In the rows, 128 means zero.
A single turn carries every row of the set below to another of its rows. Some are shown first; where does it send the rows asked next?
Z855: [125 136 146 134 161 101 130 132 110 107  99 140 121 165 157 107 157]
Z358: [115 141 156 128 154 132 106 135 106 100 113 137 129 159 160 114 132]
Z367: [121 135 134 138 147 119 152 119 141 101 149 151 126 171 119 114 140]
Z295: [145 134 154 143 162 114 115 159 137 111  96 134 124 149 142 113 118]
Z489: [120 133 157 170 143 127 111 144 166 122 123 152 122 149 110 105 134]
Z237: [122 129 132 141 143 115 135 129 102 106 132 150 119 177 127 107 143]
Z946: [146 133 165 143 124 127 113 124 176 115 132 122 126 147 135  97 134]
Z816: [105 139 151 120 158 126 132 123 116  94 128 138 131 164 153 116 160]
Z484: [147 136 151 146 124 109 124 123 175 114 141 129 122 142 134  97 153]
Z20: [120 123 165 124 166 114 119 158 137 107 101 135 138 143 150 113 142]
Z869: [127 132 152 134 115 128 113 109 149 104 156 135 127 149 142  96 156]
Z480: [143 149 139 156 149 104 140 129 157 115 125 147 123 162 126 113 112]
Z38: [136 119 155 126 129 138  97 131 132  97 134 123 118 144 151  98 163]
Z143: [114 119 140 152 135 101 133 138 134 127 131 157 131 160 124 107 116]
Z157: [127 130 138 148 161 122 109 129 116 100  95 137 131 167 147 112 173]
Z549: [117 147 158 148 159 139 108 115 130  93 110 150 116 163 145 101 174]
Z96: [117 126 153 145 154  88 128 142 143 126  99 147 133 149 154 107 130]
Z628: [142 136 159 130 131 146 106 117 141  97 129 111 115 159 147 100 157]
Z961: [156 123 154 138 138 119 108 145 159 107 119 117 114 136 144  99 161]
Z664: [115 127 141 167 133 107 119 130 153 126 127 156 150 158 116 109 133]
Z319: [135 119 147 142 155 106 140 152 162 114 122 149 132 149 117 111 122]
Z121: [113 156 141 141 141 122 132 105 126 104 142 149 127 171 144 114 126]
Z983: [140 132 155 138 118 144 113 111 155 104 148 124 120 160 131  98 140]
Z317: [119 126 131 153 136 131 115 119 113 102 132 155 139 176 118 108 153]
Z711: [124 146 148 161 140 139 119 119 138 102 138 158 116 171 106  99 155]
Z509: [113 134 168 157 162 127  99 140 159 114  95 144 122 141 148 106 153]
Z102: [149 137 169 134 137 130 106 130 163 108 114 108 121 146 151 100 151]
Z844: [123 132 148 161 157  98 114 140 156 124  91 137 143 149 145 114 153]

Z96 moves to Z855
Z549 moves to Z711
Z961 moves to Z38
Where do these go?
Z319 moves to Z20
Z157 moves to Z317
Z358 moves to Z121
Z946 moves to Z102

A single turn carries every row of the set below to another of its rows. Some are shown first; where does it send the rows asked next?
Z383: [134 138 165 121 122 154 141 143 139 148 127 139 166 132 119 125 133 122
 144 143 116  89]
Z169: [158 153 120 142  97 111 107 128 146 128 140 120 162  99 114 120 152 129
 133 103 144 109]
Z236: [155 153 160 146 133 166 108 116 131 113 124 132 156 123 132 115 124 129
 107 122 111 100]
Z770: [123 143 155 116 124 162 115 128 155 158 105 123 155 120 116 129 146 123
 129 123 146  96]
Z404: [142 143 116 136 144 150 112 133 137 124 112 143 141 101 106 114 142 152
 114 104 144 112]
Z659: [133 161 132 125 135 158 107 131 151 110 123 126 149 111 111 109 126 124
 104  93 112  78]
Z347: [155 120 121 130 123 118 111 147 127 135 134 148 170 127 101 137 152 110
 145 118 130  72]
Z499: [136 176 147 119 103 144 120 118 124 120 147 119 161 126 120 131 124 114
 119  81 126  98]
Z390: [148 151 132 123 116 141 130 141 120  90 116 151 181 136 109 103 130 133
 123 114 121  96]
Z487: [145 158 131 131 113 134 124 119 111 135 135 137 153 117 114 135 140 141
 128  93 158 131]
Z985: [123 146 138 143 130 140 127 110 111 116 128 154 134 128 115 112 137 141
 134 127 111  94]
Z751: [116 157 135 161 121 135 115 144 130 150 154 133 143 111 117 137 150 136
 134 109 124  96]
Z586: [171 125 124 113 127 136 133 117 133 119 134 145 160 122 109 147 133  98
 130  93 136  85]
Z183: [155 125 153 145 136 151 134 152 126 149 137 150 164 121 105 130 145 107
 132 121 116  74]
Z741: [153 170 145 122  96 141 112 123 140 109 128 123 180 109 135 117 117 133
 129 122 139 103]
Z199: [162 135 135 165 135 136 105 121 137 134 135 129 134 112 110 118 159 128
 111 102 120 105]
Z880: [134 135 134 105 109 120 118 138 139 133 122 136 172 138 115 131 139 125
 158 140 128  89]
Z384: [166 141 153 129 137 163 141 132 144 155 122 136 178 117  99 140 145 120
 126  97 145  96]
Z286: [128 128 126 100 114 134 106 116 144 123 117 132 138 125 124 136 135 102
 132 120 138  84]
Z774: [142 163 127 140 108 136 118 177 139 123 141 130 190 119 112 129 142 127
 124  97 133  99]

Z985 moves to Z390
Z741 moves to Z169
Where do these go?
Z487 moves to Z404
Z880 moves to Z347
Z286 moves to Z586

A single turn carries every row of the set below to another of its rows. Some are shown first; where does it send the rows asked next?
Z715: [117 156 119 136 124 135  87 140 143 113 138 116 134 115 141 136 106 133
 106 127 105 136 132 110 132 156 131 102 163]
Z929: [120 146 138 144 124 126 151 130 117 131 146 152 117 125 143 157 104 127
 112 126 105 137 154 127 151 111 138 136 148]
Z406: [140 152 130 129 107 142 115 137 140 106 108 146 125 133 116 136 115 148
  99 134 121 135 106 117 137 125 129 128 106]
Z352: [135 117 141 121 143 145 107 131 146 141 126 121 144 127 114 114 133 119
 133 146  94 122 138 118 141 150 134 114 116]
Z597: [129 147 138 123 146 142 115 129 112 141 128 127 135 141 111 159  99 125
 159 123 141 114 137 130 144 136 141 107 158]
Z581: [132 162 115 129 112 144  87 121 146 116 113 115 127 119 126 138  96 136
 105 128 108 130 128 119 117 149 123 108 133]
Z903: [134 147 117 141 129 141  76 146 155 110 122 141 114 119 121 132 110 138
 113 135 116 135 127 113 139 162 130 102 143]
Z917: [123 142 121 130 114 124  96 167 150 111 136 143 125 139 131 127 130 148
 110 141 127 133 111 120 142 119 130 112 116]
Z490: [123 144 128 129 117 126 127 141 117 106 142 122 149 118 144 131 104 132
  91 126 103 139 112 109 148 114 135 114 143]
Z881: [127 146 130 137 157 141 127 115 117 136 115 116 127 133 117 129 129 103
 151 135 140 134 138 106 137 134 116  96 142]
Z88: [131 143 114 134 128 117 152 107 118 126 121 153 101 128 124 144 110 101
 118 136 132 132 148 111 131 115 121 112 127]
Z545: [123 142 138 139 128 130 149 124 109 129 144 154 124 132 133 162  94 118
 119 133 116 129 156 129 141 117 151 124 160]
Z495: [142 146 121 148 129 143  80 147 152 118 129 119 133 123 123 128 103 133
 111 130 103 128 120 133 112 132 123  99 149]
Z179: [135 145 139 150 126 125 118 168 142 111 148 138 149 134 134 134 123 143
 107 136 103 134 102 123 137 116 134 108 147]
Z173: [128 147 130 130 152 134 117 129 118 135 117 128 125 142 108 147 120 110
 156 116 155 121 127 114 133 137 122 104 152]
Z596: [138 123 143 108 135 144 107 128 135 146 133 122 152 127 113 134 106 128
 133 135  91 110 135 129 142 151 147 123 124]
Z228: [129 128 130 107 136 120 113 130 137 131 123 127 138 125 108 135 131 111
 132 107 121 110 117 103 128 162 127 123 135]
Z707: [130 127 139 104 133 128 102 139 136 141 138 126 148 132 110 145 114 125
 136 112 111 101 120 126 129 153 143 127 139]
Z320: [126 143 139 139 154 156 117 121 122 143 125 113 131 138 122 126 127 118
 156 156 127 133 151 123 145 128 130  95 136]
Z349: [135 144 116 138 124 111 152 117 122 128 129 158  96 122 127 148 106 116
 113 126 118 131 142 117 146 107 117 125 121]
Z615: [129 119 133 122 147 127 118 130 140 131 126 119 143 120 116 115 143 105
 129 126 105 123 128  99 136 156 124 111 133]
Z22: [144 153 121 125 113 122 133 129 131 109 124 143 134 119 130 142  98 141
  98 142 103 135 110 101 159 134 130 106 117]
Z414: [120 133 128 143 131 122 121 150 130 126 138 166 101 147 120 148 124 116
 130 125 150 124 142 136 121 107 135 125 145]
Z584: [118 140 131 156 136 120 143 136 131 135 153 140 121 139 142 135 133 111
 127 156 115 136 156 128 124 103 130 102 148]
Z272: [123 144 129 158 130 112 147 145 136 136 154 143 114 134 143 140 133 122
 122 137 105 134 145 132 131  95 120 116 141]
Z177: [151 144 117 145 135 140  96 131 139 111 122 131 128 107 119 131  86 126
 104 131  95 132 123 115 138 149 126  95 151]
Z165: [119 136 129 146 128 120 123 155 136 129 144 168  95 139 128 147 124 129
 124 122 133 130 141 138 139 103 130 137 135]
Z782: [127 149 136 141 117 143 134 122 138 135 122 162 104 146 122 154 121 134
 129 161 127 131 163 135 132 122 141 124 116]
Z731: [127 154 133 145 113 132 141 127 144 135 123 158  99 139 129 151 127 139
 120 144 116 135 154 133 138 113 126 135 110]
Z361: [131 147 141 126 143 158 112 121 118 147 124 122 131 140 115 147 105 133
 158 150 130 121 151 134 151 134 143 104 138]

Z179 moves to Z406
Z615 moves to Z352
Z903 moves to Z177
Where do these go?
Z929 moves to Z165
Z782 moves to Z545
Z320 moves to Z361

A single turn carries every row of the set below to another of its rows. Some are shown first; where does it send the rows asked next?
Z840: [ 85 141  85 112 138 157 150 116 101 128 133 144 146 137 122 144 133 125
 155 159 143]
Z623: [ 95 132 118 122 120 151 159 128 115 154 124 170 135 135 109 102 108 111
 142 142 165]
Z107: [ 73 157 135 116 121 149 147 143  92 162 142 140 141 131 125 123  92 113
 141 113 131]
Z984: [ 76 136 101 128 129 157 147 111 106 141 144 155 148 130 106 137 151  97
 126 113 126]
Z845: [ 79 115 105 119 116 143 151 119 109 133 142 139 125 142 143 158  76  99
 152 125 152]
Z865: [ 72 120 118 122 123 156 149  92 124 133 129 136 144 139 126 146 107 123
 146 153 126]
Z325: [109 131 113 120 136 152 166 132  98 123 160 165 136 134 113 129 113 106
 186 140 133]
Z607: [ 96 131  74 121 137 155 154 123  83 141 143 147 157 136 129 127 129  89
 125 125 124]
Z717: [ 95 130  87 114 140 150 148 135 119 154 143 164 165 136 140 149 113 110
 158 153 138]
Z842: [ 94 135 110 125 144 158 137 131 102 163 135 140 136 153 164 145 120 120
 123 133 134]
Z620: [ 84 118 113 125 125 169 158 123  93 132 160 172 141 143  99 141 119 104
 140 116 110]
Z897: [ 98 149 118  95 135 156 157 102  91 128 157 171 151 140 150 119  96  96
 120 143 139]
Z23: [ 78 119 124 117 123 160 147 110  74 139 158 150 153 127 112 125 109  81
 155 127 122]
Z578: [100 127 144 130 156 147 146 126 101 125 142 162 143 155 139 122  92  91
 161 118 121]
Z791: [ 91 134 120 105 147 151 152 121 113 139 138 155 159 142 130 129 116 127
 141  79 143]
Z291: [ 99 139  91 109 130 141 144 117 132 130 147 133 116 151 130 138 115  97
 149 101 153]
Z69: [ 87 146 138 118 137 171 130 110  97 149 172 159 156 143 139 123  98 119
 151 114 131]
Z289: [ 93 124 121 113 129 158 170  98  99 158 152 147 121 153 130 162 103 121
 158 138 144]
Z544: [ 96 154 112 121 111 153 156 123  91 112 152 161 157 137 157 140  96 106
 138 106 148]
Z410: [104 134 129 104 141 161 157 124 123 141 163 153 117 128 130 131 110  78
 110 135 138]
Z642: [110 156 106 128 143 143 161 116 141 148 151 145 132 130 133 124 115  76
 155 128 134]
Z90: [ 91 146 116 114 127 150 162 120 108 142 150 162 124 137 107 150 143 120
 166 142 145]
Z270: [ 77 138 127 128 133 145 150 100 111 106 137 154 147 138 138 150 106  87
 115 138 143]
Z283: [ 95 126  90 107 119 145 147 123 108 143 146 118 111 139 145 138  99  99
 145 124 154]
Z273: [ 98 114 131 124 127 144 158 135  97 163 149 137 123 150 134 138 110 121
 118 133 120]
Z497: [ 93 134 106 126 115 177 149 120 110 135 135 164 138 124 125 113 101 109
 141 148 176]
Z515: [102 130 116  92 112 148 161 129 107 137 142 140 138 118 143 106 120 114
 115 122 136]
Z17: [ 98 133  93 138 139 150 153 120 145 129 139 151 153 150 131 132 100 109
 148 138 109]
Z927: [ 96 131 107 144 128 161 149 127 105 144 129 168 153 145 121 116  97 123
 162 121 169]
Z462: [ 97 141 118 126 156 143 134 131 106 143 146 134 154 168 128 121  98 105
 142 112 113]
Z475: [ 85 125 130 125 144 152 145 120 106 133 130 151 145 123 164 134  97  81
 127 151 138]
Z350: [ 96 148 118 115 147 126 160 117  93 162 133 151 149 140 140 107 121 116
 120 127 131]
Z393: [ 90 143 115 147 156 150 166 110 102 120 139 170 147 128 137 135 121 124
 124 106 142]
Z72: [102 140 106 119 116 166 140 129 112 165 139 163 143 153 120 108 109 123
 153 130 165]
Z589: [115 144 104 116 147 157 173 103  92 138 156 130 117 138 132 129 103  91
 166 132 147]
Z974: [ 89 126 100 110 130 140 152 126 139 114 137 144 113 147 111 129  97  97
 144 116 132]
Z43: [ 85 132 133 131 137 176 154 126 106 137 159 155 126 109 124 115 109 125
 120 133 123]
Z400: [ 97 148 114 119 146 172 142 106  98 108 142 144 119 155 142 139 135 116
 129 124 142]
Z724: [ 95 130 114 116 137 145 149 125 117 139 149 155 158 112 130 125 113  85
 178 153 141]
Z909: [ 75 140 118 101 144 169 168 127 104 112 137 163 135 118 116 132  87 105
 119 120 141]
Z239: [ 99 143 101 120 124 164 152 110 106 120 130 174 148 151 117 109 106 111
 152 131 175]
Z551: [ 92 127 103 115 125 149 154 118  86 162 160 166 162 133 137 143 114  70
 139 123 136]
Z192: [100 139 152 109 138 155 152 123 115 135 148 159 106 148 120 121 127  99
 136 127 123]
Z815: [100 132 124 130 152 160 143  98  88 114 155 130 142 146 142 141 115 105
 149 102 151]
Z34: [ 70 118 119 120 122 133 142 123 127 133 132 136 127 146 118 138  82 101
 160 120 134]

Z239 moves to Z72
Z107 moves to Z909
Where do these go?
Z815 moves to Z273
Z840 moves to Z717
Z475 moves to Z578
Z291 moves to Z283
Z17 moves to Z642
Z620 moves to Z984
Z43 moves to Z393

A single turn carries every row of the set below to another of its rows. Some are shown first; where does it send the rows asked next?
Z951: [123 119 109  95 122 108 173  99 148 124 139 130 140 139 171 101 151 135
 126 172 111]
Z892: [110 115 117  98 105 119 158 105 129 117 114 139 150 122 155 125 183 132
 141 177 129]
Z778: [120 104 105 105 122 122 130 112 142 133 108 130 124 144 169 125 128 142
  93 151 129]
Z733: [105 109 129  99 120 106 184  94 123 133 100 119 134 157 162 116 108 153
 124 186 121]
Z568: [110 112 103  95 123 105 162 117 149 114 126 136 149 142 172 106 154 143
 140 182 120]
Z937: [ 98 117 116  97 127 119 135 110 118 119  70 128 131 100 152 122 159 146
 134 178 140]
Z167: [118 120 111 103 116 107 169 100 143 122 135 137 139 145 163  97 149 135
 123 187 110]
Z200: [113 109 112  98 123 120 153  91 148 123 105 129 136  92 153 126  89 144
 137 166 126]
Z999: [121 116 113  99 118 120 161  89  73 127 105 126 139 118 160 118 111 143
 132 150 128]
Z423: [ 95 113 131 114 107 123 140 133 111 116  86 121 128 119 140 110 126 121
 149 157 127]
Z42: [105 108 111 107 117 119 147  95 142 118 100 137 138 100 144 124  89 145
 137 184 127]
Z149: [118 103 103 104 123 121 128 117 144 130 105 131 126 144 171 127 129 145
  96 152 131]
Z309: [112 118 120 104 100 119 160  98 125 119 117 141 146 126 149 120 180 129
 133 183 125]
Z513: [110 121 119  85 134 121 145 102 125 126  79 116 128  89 163 125 158 143
 131 154 138]
Z132: [120 128 127  91 130 124 153  84 120 135  90 114 118  91 156 116 153 134
 114 153 129]
Z321: [111 110 130  91 125 107 189  91 127 137 104 113 133 151 168 119 108 152
 125 173 121]
Z62: [101 103 123  88 128 105 181 108 130 128  94 116 141 151 172 124 113 160
 140 177 130]
Z287: [115 102 103 107 121 121 126 119 141 129 103 135 126 147 167 126 129 145
  97 158 132]
Z408: [106 106 109 101 122 119 147  98 147 119 100 133 140  96 150 128  91 146
 142 174 129]
Z130: [110 112 115 109 116 120 151  86 141 123 105 136 134 100 142 120  88 141
 129 182 123]
Z670: [111 122 140 112 106 126 152 112 111 129 102 113 118 115 139 104 122 111
 132 143 117]
Z922: [102 124 122 110 117 120 138  97 110 123  75 133 123 107 140 113 154 140
 117 191 133]
Z260: [113 110 107  96 121 118 154 104  75 119  96 128 146 118 163 124 115 150
 145 153 135]
Z830: [111 111 109 103 116 118 152 101  71 119  95 133 144 123 157 120 114 149
 140 163 133]
Z561: [119 122 123 101 101 121 165  91 126 124 123 136 142 123 151 119 179 125
 127 175 121]
Z792: [116 104 105 109 118 121 126 115 140 130 105 135 124 148 165 123 128 143
  93 160 129]
Z690: [108 106 126  85 130 106 187 100 132 134 100 111 137 148 175 123 111 156
 134 168 126]
Z924: [118 114 106  90 127 107 168 110 152 120 132 130 146 137 176 106 153 141
 137 169 117]
Z57: [120 105 106 108 119 122 129 111 140 133 108 133 122 146 166 123 128 142
  90 156 127]
Z245: [102 112 131 103 114 124 144 132 118 119  90 113 130 111 150 114 127 121
 153 139 128]
Z405: [111 118 136 102 114 126 152 119 117 127 100 108 123 109 150 110 125 115
 143 131 122]
Z413: [119 113 110  94 122 119 159  96  77 124 102 124 142 115 165 123 114 146
 140 145 132]
Z900: [116 116 118  92 109 120 163 102 133 120 119 133 149 117 160 127 183 131
 141 165 128]
Z254: [102 119 137 119 102 125 145 120 106 122  94 122 121 121 134 103 122 115
 136 159 120]
Z953: [115 112 115 103 119 121 154  84 144 126 109 130 133  96 148 123  87 140
 129 171 122]
Z542: [115 131 129 106 119 123 149  80 111 133  87 124 115 102 142 109 151 132
 105 176 125]
Z873: [111 115 106 104 117 106 162 111 143 116 127 141 145 147 164 100 152 140
 132 192 116]
Z886: [ 99 105 125  97 122 104 179 104 125 128  93 121 138 157 164 120 111 158
 133 189 126]
Z534: [116 115 112 105 114 119 156  93  69 123 100 132 139 123 154 117 111 144
 132 162 129]
Z877: [121 120 122  94 107 121 167  93 131 125 124 131 144 117 158 123 180 126
 132 164 123]

Z309 moves to Z877
Z886 moves to Z321
Where do these go?
Z534 moves to Z413
Z953 moves to Z408
Z922 moves to Z132
Z287 moves to Z57
Z423 moves to Z670
Z951 moves to Z568

